In the data rows, the value 128 means zero.
Some points, each followed by its number:
array([114, 126, 156, 132, 139, 104, 147, 106, 163, 127, 114, 142, 110,
        96, 133, 124]) 0
array([127, 125, 166, 132, 130, 105, 133, 106, 166, 127, 102, 137,  99,
        91, 140, 140]) 1
array([ 94, 130, 149, 126, 134,  98, 163,  94, 164, 124, 132, 134,  97,
        89, 145, 111]) 2
array([118, 119, 169, 134, 134,  94, 139, 100, 170, 123, 100, 145, 103,
        83, 131, 129]) 3
array([106, 120, 161, 128, 146,  93, 148, 100, 170, 123, 102, 151, 106,
        81, 130, 117]) 4
array([ 92, 123, 149, 125, 145,  96, 164,  98, 165, 122, 127, 139, 101,
        85, 131, 107]) 5
array([119, 128, 159, 136, 125, 103, 145, 104, 164, 126, 117, 132, 100,
        97, 146, 133]) 6
array([112, 124, 161, 129, 128, 104, 151, 100, 164, 127, 114, 140, 100,
        96, 141, 128]) 7
array([113, 119, 169, 131, 137,  90, 143,  97, 173, 122, 101, 144,  99,
        76, 129, 124]) 8
array([ 97, 124, 159, 127, 133,  89, 158,  88, 171, 121, 118, 136,  92,
        77, 141, 115]) 9
array([ 93, 125, 159, 125, 127,  85, 165,  82, 173, 119, 124, 130,  84,
        74, 148, 111]) 10
array([ 71, 128, 141, 115, 139,  85, 180,  81, 167, 120, 143, 133,  90,
        71, 141,  90]) 11
array([ 54, 135, 117, 107, 136,  94, 195,  81, 152, 119, 180, 119,  89,
        84, 150,  77]) 12
array([ 90, 139, 139, 124, 121, 102, 172,  91, 157, 125, 154, 118,  90,
        99, 165, 113]) 13
array([ 92, 133, 149, 125, 120,  95, 167,  86, 164, 123, 138, 122,  86,
        89, 161, 115]) 14
array([146, 131, 167, 140,  96, 108, 126, 107, 157, 125, 104, 117,  88,
       107, 160, 162]) 15
array([160, 127, 168, 146, 103, 113, 116, 114, 154, 125,  99, 124,  99,
       115, 153, 166]) 16
array([129, 135, 150, 142, 118, 116, 136, 106, 149, 134, 134, 120, 100,
       122, 154, 149]) 17
array([150, 138, 163, 142, 103, 121, 124, 121, 147, 131, 105, 122, 100,
       121, 148, 154]) 18
array([135, 141, 146, 140, 102, 121, 137, 113, 148, 128, 133, 114,  98,
       128, 169, 153]) 19
array([124, 140, 142, 136, 120, 123, 144, 117, 148, 132, 137, 123, 109,
       128, 155, 138]) 20
array([124, 144, 134, 136, 115, 130, 146, 121, 140, 133, 146, 119, 112,
       139, 159, 137]) 21
array([123, 143, 136, 136, 121, 129, 144, 121, 143, 133, 144, 122, 114,
       135, 156, 137]) 22
array([128, 133, 146, 138, 131, 122, 137, 123, 152, 134, 123, 136, 120,
       121, 140, 139]) 23
array([157, 127, 158, 141, 117, 119, 113, 130, 147, 129, 102, 135, 113,
       122, 134, 159]) 24
array([157, 131, 158, 143, 114, 125, 120, 125, 150, 129, 109, 128, 116,
       125, 145, 157]) 25
array([143, 138, 151, 142, 108, 124, 131, 119, 147, 129, 116, 119, 108,
       128, 156, 158]) 26
Which three points above are nearest to each new point by angle, seen from the average point of the numbered points? Their numbers follow each, nearest first.
array([150, 145, 142, 145,  62, 121, 123, 100, 131, 124, 136,  86,  71,
       134, 205, 180]) >> 19 17 15
array([145, 146, 144, 140,  72, 123, 128, 107, 136, 123, 139,  92,  78,
       137, 198, 172]) >> 19 17 26
array([181, 132, 158, 147,  49, 116,  93, 105, 129, 113, 101,  81,  64,
       128, 195, 203]) >> 15 16 19
array([ 42, 135,  98,  98, 153,  98, 202,  82, 135, 122, 196, 123, 102,
        89, 135,  60]) >> 12 11 13
array([175, 121, 121, 138, 131, 164,  83, 178, 105, 136,  95, 138, 174,
       171,  97, 150]) >> 23 24 25
array([130, 131, 104, 125, 152, 167, 112, 171, 103, 141, 133, 141, 182,
       174, 102, 118]) >> 23 22 20
array([180, 113, 121, 135, 138, 164,  73, 188,  96, 135,  82, 144, 193,
       166,  79, 145]) >> 23 24 25
array([128, 118, 132, 129, 171, 133, 120, 146, 134, 136, 103, 163, 166,
       127,  93, 115]) >> 23 0 24
array([154, 119, 124, 133, 153, 152, 100, 167, 118, 138,  95, 155, 173,
       151,  94, 136]) >> 23 24 25
array([178, 123, 127, 140, 125, 161,  86, 173, 110, 135,  95, 135, 163,
       168, 106, 155]) >> 23 24 25
array([166, 108, 125, 133, 158, 153,  79, 180, 107, 134,  79, 161, 195,
       149,  73, 131]) >> 23 24 25
array([ 33, 133,  74,  88, 158, 106, 200,  87, 113, 120, 223, 122, 115,
        96, 117,  43]) >> 12 13 11
array([144, 126, 119, 133, 148, 160, 108, 167, 112, 142, 117, 146, 176,
       164, 100, 131]) >> 23 22 24
array([ 49, 116,  96,  97, 206, 107, 171, 105, 127, 126, 148, 162, 154,
        89,  81,  51]) >> 5 2 0
array([ 75, 113, 103, 106, 206, 125, 141, 132, 120, 132, 127, 169, 180,
       110,  74,  66]) >> 0 5 4
array([145, 111, 138, 132, 166, 133, 103, 156, 131, 134,  87, 169, 173,
       125,  84, 125]) >> 23 24 0
array([153, 121, 134, 139, 150, 142, 103, 158, 127, 136, 100, 147, 164,
       145, 100, 140]) >> 23 24 25
array([146, 117, 117, 132, 153, 161,  99, 176, 105, 138, 104, 148, 185,
       163,  91, 125]) >> 23 24 25
array([174, 120, 113, 135, 131, 172,  80, 184,  96, 137,  95, 135, 178,
       179,  93, 147]) >> 23 24 25
array([ 40, 139,  88,  97, 168, 116, 192,  96, 121, 129, 203, 125, 127,
       101, 126,  50]) >> 12 13 11
array([113, 119, 127, 127, 178, 141, 136, 145, 128, 137, 119, 160, 166,
       128, 102, 105]) >> 23 0 22
array([158, 127, 108, 132, 131, 175,  90, 181,  96, 138, 115, 132, 178,
       187, 102, 138]) >> 23 22 25
array([113, 125, 115, 124, 175, 143, 128, 149, 125, 139, 124, 158, 173,
       138,  95, 104]) >> 23 0 22
array([137, 114, 127, 128, 165, 134, 115, 147, 137, 139, 107, 160, 170,
       127,  93, 121]) >> 23 0 24
array([180, 112, 120, 135, 134, 163,  76, 183,  94, 135,  86, 142, 185,
       168,  86, 149]) >> 23 24 25
array([132, 130, 147, 135, 135, 123, 135, 125, 151, 131, 115, 140, 122,
       120, 132, 139]) >> 23 24 25
array([159, 117, 145, 138, 150, 136, 103, 151, 134, 137,  88, 156, 158,
       134,  99, 139]) >> 23 24 25
array([126, 125, 130, 131, 163, 138, 127, 146, 134, 138, 116, 155, 162,
       134, 104, 118]) >> 23 0 24
array([173, 116, 111, 132, 138, 170,  74, 190,  93, 135,  89, 143, 192,
       177,  81, 139]) >> 23 24 25
array([188, 114, 118, 137, 126, 169,  68, 189,  94, 133,  82, 137, 181,
       174,  85, 152]) >> 23 24 25
array([ 85, 138, 122, 122, 135, 119, 170, 106, 140, 131, 173, 125, 111,
       119, 147, 103]) >> 12 13 2
array([163, 134, 163, 144,  47, 100, 106,  89, 139, 110, 106,  78,  54,
       109, 209, 195]) >> 15 19 16
array([145, 107, 146, 132, 170, 124, 104, 143, 143, 128,  77, 174, 163,
       108,  83, 122]) >> 0 23 24
array([  8, 132,  48,  72, 158, 102, 207,  76,  85, 114, 255, 104, 111,
        94, 107,  19]) >> 12 13 11
array([122, 134, 138, 135, 139, 128, 141, 126, 147, 136, 131, 138, 128,
       126, 133, 129]) >> 23 22 20
array([150, 125, 132, 138, 144, 147, 108, 157, 126, 137, 106, 147, 160,
       149, 108, 139]) >> 23 24 25
array([170, 133, 163, 147,  48, 106, 101,  93, 138, 110, 104,  79,  59,
       112, 205, 199]) >> 15 16 19
array([ 32, 144,  67,  90, 146, 117, 197,  89, 102, 122, 239, 106, 113,
       115, 132,  48]) >> 12 13 11
array([ 48, 122,  88,  94, 205, 116, 174, 109, 111, 130, 161, 156, 162,
       102,  83,  50]) >> 5 12 2
array([ 33, 137,  75,  91, 156, 113, 199,  92, 109, 123, 222, 113, 118,
       106, 124,  46]) >> 12 13 11
array([ 20, 136,  59,  80, 160, 108, 205,  84,  97, 118, 242, 110, 114,
        99, 117,  31]) >> 12 13 11
array([122, 123, 123, 127, 171, 141, 122, 151, 128, 138, 115, 160, 172,
       137,  96, 112]) >> 23 0 22
array([134, 113, 138, 131, 170, 131, 110, 151, 134, 136,  92, 168, 171,
       122,  86, 120]) >> 23 0 24
array([138, 131, 114, 130, 150, 161, 111, 166, 114, 140, 124, 142, 171,
       165, 104, 126]) >> 23 22 20
array([ 43, 140,  86,  97, 161, 123, 191, 100, 118, 128, 208, 122, 129,
       115, 122,  56]) >> 12 13 11
array([166, 122, 132, 140, 144, 154,  95, 167, 117, 135,  94, 148, 171,
       152,  96, 144]) >> 23 24 25
array([113, 122, 156, 131, 147, 103, 146, 107, 164, 129, 111, 149, 115,
        93, 125, 121]) >> 0 4 3
array([ 97, 119, 117, 117, 188, 130, 136, 139, 133, 135, 120, 167, 171,
       117,  86,  91]) >> 0 23 5
array([ 49, 115,  86,  93, 210, 114, 163, 115, 117, 129, 152, 162, 165,
        95,  74,  46]) >> 5 0 12
array([160, 119, 135, 138, 147, 147,  98, 163, 124, 136,  94, 153, 169,
       146,  97, 141]) >> 23 24 25
array([168, 127, 114, 138, 124, 172,  86, 178, 101, 139, 108, 128, 169,
       181, 101, 146]) >> 23 25 24
array([ 37, 138,  83,  89, 156,  98, 209,  85, 120, 123, 218, 119, 115,
        98, 128,  48]) >> 12 13 11
array([156, 114, 138, 136, 155, 142, 100, 160, 128, 136,  88, 159, 171,
       136,  91, 136]) >> 23 24 25
